One turn moves each row of this set onto another row. After a few examples, where does it send each row asked below?
J617: [ 2.63  0.07  1.39  1.13 -0.02 -0.86  1.45  0.01  1.01 -1.49  0.22  5.18
 -0.29 -0.09  1.81  2.38  2.02  0.62 -0.02 -0.23  0.33 -0.22  0.11  3.90
 -3.24]
J772: [-0.12  0.88 -3.72  3.74  2.13 -3.21 -0.14  0.18  1.43  0.25  0.71 -0.65
  1.90 -0.20  0.84 -1.00  3.03  2.72 -1.26 -1.42 -1.75  1.06  1.10  0.32
  0.29]
J916: [-1.04  0.04 -0.28  2.40  2.92 -1.64  0.96 -3.42 -0.64  0.18 -0.08 -0.61
  2.47 -2.59 -1.81 -0.59  1.55  2.05 -0.52 -2.21 -2.08  0.44 -0.19 -2.41
  2.17]
J421: [ 4.10  2.02 -1.41  1.88  0.44  0.06  0.81  0.16  0.58 -3.91 -0.44  0.20
  0.37  2.30  1.72 -1.42  1.12 -0.44  0.09 -1.54  1.46  0.07  2.70 -0.70
 -1.09]
J654: [ 0.55  1.45 -1.19  1.66  0.18 -2.92 -1.54 -3.22  1.55 -0.24  0.45 -3.13
  1.97 -3.34 -1.32 -1.95  2.88  2.27 -1.11  0.74  0.06  1.15 -1.81  0.19
 -0.13]
J634: [ 3.94  0.72  0.35  1.12  0.30 -0.53  1.60 -2.17 -1.06 -3.49 -1.08  0.47
  0.12  1.65 -1.28 -1.13  0.13 -1.30  1.40 -2.83  1.39 -0.62  1.37 -2.31
 -0.07]
J871: [ 0.71 -0.97  2.19  0.08  2.10  0.26  2.01 -2.78 -1.28 -0.46  1.52  0.97
  1.55 -1.49 -3.36  1.55 -0.21 -2.54 -1.41  0.96 -2.34 -2.13 -0.47  1.04
 -2.99]
J550: [ 1.30 -1.61  2.50 -1.64  1.28 -0.62  2.56 -3.21  1.00  0.20  1.18  2.26
  1.10 -2.17 -1.92 -1.74  0.82  3.32 -2.28 -0.08 -0.66  1.10 -0.98  4.25
 -1.09]
J315: [ 1.42 -0.16 -1.08  0.27  1.24 -0.99  0.22  0.38  2.01 -0.27  2.96 -0.05
  1.56  0.22 -1.28 -0.77  1.45 -0.66 -3.14  2.21 -1.19 -0.74  0.13  4.89
 -4.20]
J793: [-1.25 -1.76 -2.15  2.23  2.82 -2.06  1.74 -2.89 -0.88  1.47 -0.40 -0.92
  1.83 -2.29 -1.26  0.52  0.14  2.13 -0.55 -2.41 -1.86  1.00 -0.86 -2.63
  1.11]
J958: [-0.11 -1.42  1.57 -2.45  1.89  1.54  2.83 -1.24 -1.36 -0.37 -0.39  0.27
  0.86 -2.15  0.36  2.44 -4.36  0.92 -0.18 -1.61  0.85  2.98 -0.82  0.78
  0.26]
J7: [ 0.81 -1.68  2.18  0.26  2.38  0.35  0.74 -1.00 -0.71 -0.64  1.95  3.39
  1.72  0.47 -3.14  1.66  0.18 -3.45 -0.53 -0.67 -0.51 -2.71 -0.04  0.96
 -1.57]
J409: [ 1.49 -0.33 -0.98 -0.61  0.91  0.22  0.78  3.21  1.67  0.63  0.85  1.97
  1.13  1.89  3.04  1.76 -2.54  0.12 -0.28 -1.26  1.25  3.16  0.99  3.09
 -0.90]
J436: [ 3.24  1.18  1.42 -0.53  1.09  1.55  0.83 -2.91  0.39 -3.84 -0.18 -0.90
  1.34  0.03 -0.91 -3.25  0.11  0.12 -0.46 -1.61  2.09  0.57  1.03 -1.55
  1.04]
J943: [ 1.54 -1.46 -0.09 -2.88 -0.52 -1.71 -0.92 -0.32 -0.51  1.66  1.82 -2.46
  1.96 -0.27 -1.56 -0.75 -3.54  0.21 -1.70  1.41  3.57  1.41 -0.73  3.14
 -0.86]
J148: [ 2.14 -0.77  0.37  1.73  0.79 -2.18  3.54 -0.70 -0.54  0.05  0.11  4.39
 -0.18  0.19  0.56  2.17  1.33  1.41 -0.59 -0.64 -2.24 -0.25  0.95  3.53
 -3.38]
J811: [ 1.73 -0.75  4.14 -1.78  0.67  0.70  1.00 -3.03  1.40 -1.31  0.70  3.63
  0.84 -2.61 -0.87 -0.29  1.22  1.66 -1.00 -0.23  1.40  0.56 -1.78  3.45
 -0.94]
J681: [ 0.72  0.76 -2.94  3.82  0.04 -3.16  0.08 -2.07 -1.09  0.95 -0.96 -1.88
  1.15 -2.51  1.42  2.44  1.30  0.75 -0.16  1.11 -0.87 -0.13 -0.53 -1.87
 -2.47]
J6: [ 0.23  0.30 -1.71  1.30  0.27 -2.22 -1.05 -3.55  0.45  1.12  0.04 -3.65
  2.12 -4.08 -0.16 -0.80  1.20  2.45 -1.72  1.61  0.46  1.08 -1.99 -0.82
 -0.89]
J80: [-1.30  2.68 -3.45 -2.52  1.28 -1.33  0.29 -0.04  0.66 -1.53 -1.70 -0.88
  2.21 -3.16 -0.27  2.02  1.34 -0.86 -0.03  0.69  3.97  0.84 -1.71  1.19
  1.18]
J588: [-0.73  1.12 -4.00 -1.50  1.50 -3.68  0.76  0.88 -1.04  1.01 -1.47  1.74
  2.89 -0.53 -0.09  1.09  1.31  0.76 -0.30 -0.66  4.15 -0.40  0.96  1.26
  2.93]
J662: [-1.20  2.82 -3.61 -1.56  1.25 -1.51  0.87  0.19 -0.32 -1.58 -2.24  0.06
  1.86 -2.73  0.22  3.57  1.23 -1.75  0.70  0.32  3.32  0.15 -1.18  0.29
  0.74]
J932: [ 0.43 -1.31  2.73 -2.63  1.86  2.08  1.61 -0.58 -0.03  0.72  0.33  1.58
  2.01 -0.77  0.06  1.41 -4.10 -0.21  0.07 -1.95  1.22  2.84 -0.62  0.62
  1.29]
J896: [ 0.87  1.79 -1.71  4.31  0.16 -3.66 -0.06 -2.45 -0.99 -0.44 -0.95 -0.99
  0.93 -2.08 -0.11  2.03  2.51  0.05  0.97 -0.24 -1.71 -0.53 -0.46 -1.86
 -1.51]
J144: [ 0.88 -0.43 -2.17 -0.85  0.82 -0.25  1.72  2.62  0.90 -0.29  0.41  0.25
  0.16  0.45  3.34  2.05 -2.56  1.67 -0.88 -0.80  1.23  3.62  0.60  3.90
 -1.77]
J304: [ 1.97 -1.20 -0.58 -0.05 -0.56 -2.49  0.76  0.52 -3.29  1.46  0.21 -0.06
  0.73  1.14 -0.24  3.67 -3.84 -2.33  0.51  0.37  1.62 -0.46  0.71  0.79
 -2.45]
J401: [-1.08  0.75 -2.72 -2.09  1.71 -3.08  1.15 -0.46 -1.81  0.99 -1.77  1.67
  3.07 -1.31 -1.15  1.26  0.68  0.59  0.01 -0.88  4.06 -0.54  0.49  0.21
  3.63]
J495: [-0.69 -1.17 -4.79  2.77  2.11 -3.31  0.53 -0.16  1.48  1.62  0.55 -1.38
  1.60 -0.65  0.73 -0.74  1.49  3.29 -1.65 -1.53 -1.22  1.90 -0.12  0.14
 -0.08]
J347: [ 2.55 -0.53  1.07 -2.84 -1.24 -1.06 -1.75  0.25  1.36  1.51  1.46 -0.97
  1.85  0.12 -0.68 -0.54 -2.88 -0.77 -0.62  1.21  3.75  2.19 -1.49  3.17
 -1.03]
J47: [ 2.75 -0.40  1.24 -0.36 -1.14 -1.48  0.06  0.23 -1.67  1.33 -0.21  1.26
  0.83  0.97 -0.08  3.82 -3.45 -3.26  1.65  0.10  1.87  0.34 -0.36  0.45
 -2.10]
J400: [ 4.13  0.91 -1.08 -0.12 -0.19 -0.84 -0.07 -0.86  1.86 -3.36  0.29 -1.05
  0.55  1.94 -0.73 -4.20  1.10  0.71 -0.50 -1.69  2.83  0.95  1.07  0.59
 -0.07]
J846: [ 1.11 -1.24  0.03 -0.61  1.74 -0.41 -1.08  1.06  2.54 -0.45  3.54  1.87
  2.05  1.35 -2.00 -1.39  1.48 -1.34 -2.51  0.59  0.89 -1.11 -0.07  4.41
 -1.94]

J550 turns into J315
J958 turns into J943
J436 turns into J400
And these:
J347 turns into J409
J662 turns into J401
J793 turns into J6
J896 turns into J916
J617 turns into J7

One turn moves each row of this set onto another row. After a few examples, where does it send each row asked below?
J572: [ 2.24 -0.67  3.46  1.36 -2.02 -0.75  0.18  0.54 -4.16  0.52  2.11  1.80
 -2.64  0.31  1.22 -2.38  1.14  2.00 -0.66]
J295: [ 1.86 -1.08  0.78  0.25 -1.01 -1.23 -0.47 -0.07 -5.07  4.14  1.21  0.09
 -2.04 -2.77 -0.45 -1.19  0.85  0.92  1.76]
J998: [-1.63 -3.91 -2.89 -0.03 -0.57  2.22  0.29  2.61 -4.16  4.17  1.80  0.05
 -1.19 -1.03 -1.41  0.87 -1.23  2.38  1.48]
J65: [ 0.07 -1.90 -1.55  5.60  0.57 -0.14  4.55  2.85 -6.34  0.80  2.01  4.16
 -1.26 -2.31 -1.03 -1.39 -1.71 -1.96  3.90]
J487: [-1.59 -3.99  2.69  0.44 -3.26 -0.62  1.65  0.61 -2.67 -0.26 -0.09  2.87
 -3.12  2.58 -0.88 -2.54  0.79  0.50 -1.37]
J460: [ 0.30 -1.06  1.84  0.90 -1.41  1.11  4.45  3.83 -2.06 -0.51 -0.19  1.37
 -1.96  2.26 -1.16 -1.73  1.27  1.65 -1.11]
J917: [ 0.56 -3.35 -3.33  0.03 -1.66 -1.02  1.14  1.95 -3.38  0.78 -0.88 -0.79
 -2.66 -2.97 -1.46 -2.01 -1.71  0.70  2.81]
J849: [-0.62 -4.37 -2.45  1.88 -0.73 -1.38 -1.12 -1.13 -2.85  1.54  2.62  1.40
 -3.01 -0.42 -3.16  1.38 -2.33  0.79  3.20]
J176: [-0.69 -2.01 -1.68  6.35 -0.72  0.49  3.60  3.48 -6.37  0.14  1.37  4.25
 -1.25 -2.76 -1.16 -2.17 -0.75 -1.52  3.03]
J855: [ 0.62 -0.92 -0.09  5.75 -0.08  0.47  5.69  4.05 -5.52  0.08  2.17  4.91
 -1.24 -0.04 -0.81 -1.52 -0.91 -1.51  2.20]
J666: [-3.27 -1.77  1.58 -0.16  2.96  1.81  3.05  0.42 -3.36  1.24  2.84  3.88
 -3.76  0.78  0.41 -0.89 -0.82  1.60 -1.02]
J98: [-1.87 -5.84  0.65 -0.39  2.56 -0.15  1.54 -1.86 -2.54  1.20  1.23  4.32
 -1.99  0.33 -1.31 -2.11  0.44 -0.99  0.66]
J928: [ 0.08 -1.96  0.39  2.12 -3.47 -0.51  1.02  1.50 -1.84  1.58  2.08  1.46
 -3.08  3.37 -3.69  1.60 -0.47  1.60  0.15]
J205: [-2.30 -3.19  0.59  1.86 -2.92  2.60  0.78  3.40 -4.14  0.23  2.16  1.05
 -2.02  1.69  0.41 -0.11 -0.71  3.94 -0.76]
J841: [ 0.93 -1.00 -0.54  5.47 -0.44  0.37  5.37  4.64 -4.80  0.38  1.23  5.29
 -0.72 -0.33 -0.86 -1.33 -0.87 -1.45  2.33]
J892: [-1.89 -4.63 -0.55 -0.71 -2.45 -1.38  0.52 -0.13 -3.82  3.71 -1.20  0.69
 -2.67 -1.16 -2.72 -1.36  0.05 -0.61  1.58]
J420: [-2.48 -3.83  1.08  1.80  4.68  1.28  2.76 -0.47 -3.96 -1.20  1.22  2.46
 -1.21 -1.88 -0.30 -1.69  0.30  0.88  2.28]
J88: [-3.17 -2.98 -1.97 -0.62  0.67 -0.14  0.58 -0.01 -4.68  2.60  1.44  1.19
 -4.55 -3.01 -0.04 -1.00 -2.91  1.27  1.64]
J327: [ 0.97 -1.47 -1.95  5.42 -1.93 -0.64  4.16  4.50 -5.39  0.25  0.72  4.25
 -1.37 -1.76 -0.79 -1.68 -1.92 -1.44  3.24]
J154: [ 0.03 -1.12 -0.98  5.80  0.05  1.16  5.00  4.29 -5.37  1.04  1.64  5.02
 -0.75 -1.09 -1.68 -1.77  0.23 -1.80  1.86]
J611: [ 2.35 -2.20  1.53  0.33  2.94 -0.25  0.28 -1.38 -3.62  1.82  3.40  3.28
 -1.60 -1.13  0.73 -2.02  0.91  0.59  0.83]
J500: [-2.06 -3.56  1.00  1.09 -0.63 -1.23  0.12 -1.22 -3.44  4.31 -0.01 -0.38
 -3.06 -0.65 -3.03 -0.29 -0.02  1.10  3.12]
J509: [ 1.20 -1.62 -2.57  5.45 -1.80  0.21  4.01  4.67 -5.01  0.11  1.48  4.57
 -1.39 -1.41 -1.20 -2.48 -0.84 -1.73  2.05]
J739: [ 1.27 -1.06 -1.76  5.31 -2.37 -0.59  4.75  4.52 -5.80  0.76  1.27  3.40
 -1.80 -1.18 -1.14 -1.59 -1.80 -1.57  2.90]
J332: [ 0.28 -4.35  0.99  0.32  2.91 -0.25  1.56 -1.33 -0.61  2.07  2.49  3.44
 -2.59  2.31 -1.88 -1.43  0.12  0.44  1.13]
J382: [-1.05 -0.98 -0.47 -0.97 -3.06  0.10  2.12  2.99 -2.92  1.73  1.10  1.62
 -5.15  1.12  0.04 -1.42 -1.97  2.00 -1.61]
J69: [-0.36 -1.73 -1.00  5.86  0.45  0.06  4.51  3.44 -6.00  0.63  1.13  4.70
 -0.69 -2.34 -0.87 -1.16 -1.33 -1.56  3.81]
J862: [-1.41 -5.19 -1.48  0.80  2.47  2.94  0.67  1.46 -2.99  0.11  4.11  3.35
 -1.11  0.83  0.74 -0.43 -1.40  2.50  0.29]
J600: [-0.31 -3.65  2.18  1.88 -3.32 -1.58  0.10  0.04 -1.85 -0.45  0.95  1.37
 -4.33  2.55 -0.73 -2.30 -0.75  2.14  0.55]
J147: [-2.30 -3.45  1.98  3.37  1.54  0.47  0.81 -1.46 -2.77 -0.26  3.77  3.54
 -2.31  2.28 -2.46  1.52 -0.34  1.43  1.29]

J855 turns into J739
J420 turns into J460
J295 turns into J611
And these:
J862 turns into J205
J327 turns into J69
J176 turns into J154
J98 turns into J487
J147 turns into J928
J600 turns into J500
J382 turns into J88

One turn moves each row of this set onto another row. After a few examples, where does it send each row asked below?
J85: [-1.88 -0.48  1.42 -2.66 -1.51  0.55  0.63  3.04  1.11 -1.05 -0.57  2.57
 -2.05 -1.86]
J139: [-2.66 -0.11  1.38 -2.74 -0.33  0.88  0.33  2.63 -0.56 -1.19 -0.69  2.37
 -2.75 -1.69]
J414: [-2.29  0.00  0.80 -1.75 -0.80  0.00  1.22  3.62  0.95 -1.29 -0.34  2.46
 -2.48 -1.88]
J553: [-2.81 -1.35  1.32 -1.28 -0.18 -0.50  0.50  2.38  0.68 -1.32 -1.84  2.68
 -2.60 -1.54]
J852: [-3.03  0.14  1.05 -2.24 -0.56  0.44  1.16  3.55 -0.08 -0.73 -0.22  1.35
 -2.97 -1.17]
J935: [-2.40  0.60 -1.38 -2.07 -0.85 -3.56  2.17 -1.35  1.47 -2.09  0.25 -1.09
 -0.56 -0.54]
J628: [-0.59 -0.50  1.52 -0.63 -0.48 -0.06  0.40  0.17  1.52  2.66  1.59 -0.15
  2.04 -4.04]
J513: [-2.53  0.91 -1.85 -1.68 -1.57 -3.71  1.08 -2.36 -0.59 -1.40  0.70 -1.14
 -0.51 -1.41]
J20: [-0.42  1.00 -1.92  2.14  1.35 -0.70 -2.89 -2.31  0.46 -0.47  1.18 -1.23
  1.83  2.45]
J521: [-0.25  0.80  0.23  1.29  0.53  0.50 -3.43  2.14 -0.58  3.88  1.10  1.81
 -0.78  1.87]
J348: [-0.45 -0.17 -0.43  0.25 -2.05  0.21 -2.25  0.88 -1.89 -2.30  0.05  0.21
 -1.08  4.51]
J515: [-2.47  1.09 -1.02 -1.87 -1.22 -2.92  2.45 -2.76  0.37 -2.05  0.41 -0.21
  0.37 -0.07]
J166: [-1.14  0.44  0.29  0.36 -1.81  0.60 -2.99  0.91 -1.17 -2.02 -0.54  1.23
 -0.92  4.47]
J196: [-0.29  0.26 -2.01  2.22  1.03 -0.21 -2.99 -1.92  1.06 -0.42  2.01 -0.41
  2.70  1.78]
J430: [ 0.07 -0.10 -1.42  2.66  0.58  0.05 -3.40 -2.46  0.80  0.07  1.96 -0.29
  1.74  1.99]
J321: [-0.14  0.63 -0.24  0.74  0.60  1.06 -4.56  1.16 -0.40  3.64  0.54  1.41
 -0.84  1.59]
J86: [ 0.18 -0.03  1.56 -0.40  0.09  0.11  0.63 -0.48  0.86  3.01  0.44 -0.90
  1.48 -3.94]
J395: [-0.52  0.66  0.24  1.90  0.17  1.07 -4.08  1.40 -0.41  3.11  1.17  1.73
 -1.45  2.06]
J748: [ 0.92  0.51  0.41  0.22 -1.23  1.06  1.27 -0.20  0.56  2.29  0.39  0.42
  1.21 -4.30]
J449: [ 0.19 -0.09 -1.89  1.74  0.85 -0.13 -3.16 -2.60  1.14 -0.09  0.72 -0.48
  2.12  2.45]
J596: [-0.34  0.52 -1.04 -0.11 -1.80  0.90 -2.55  0.28 -1.42 -1.56 -0.57  0.75
 -1.48  4.66]
J212: [ 1.13  0.03  0.29 -1.38 -0.44 -0.52  0.97 -0.17  0.83  2.58  1.49 -0.60
  0.89 -4.23]
J551: [ 0.78  0.80  0.41  1.12  0.72  1.09 -3.84  1.00 -1.19  3.49  1.20  1.92
 -0.23  1.40]
J672: [-1.41 -0.06 -1.13 -1.91 -1.02 -2.90  2.97 -2.18 -0.08 -2.22  1.34 -0.54
  0.39 -0.13]
J135: [ 0.59 -0.09  0.76 -0.58 -1.18 -0.46  0.55  0.54  1.02  1.97  1.58 -0.48
  1.45 -4.66]
J292: [-0.50  0.06 -0.65  1.07 -1.68  0.29 -2.46 -0.09 -1.53 -1.83  0.31  0.36
 -1.67  4.60]
J8: [-1.57  0.15 -1.18 -1.62 -1.22 -4.19  2.51 -1.35  0.56 -1.82  0.80 -0.67
 -0.27 -0.69]

J513 turns into J553
J628 turns into J672
J292 turns into J395
And these:
J348 turns into J521
J449 turns into J596
J86 turns into J515
J166 turns into J551
J414 turns into J135
J85 turns into J212

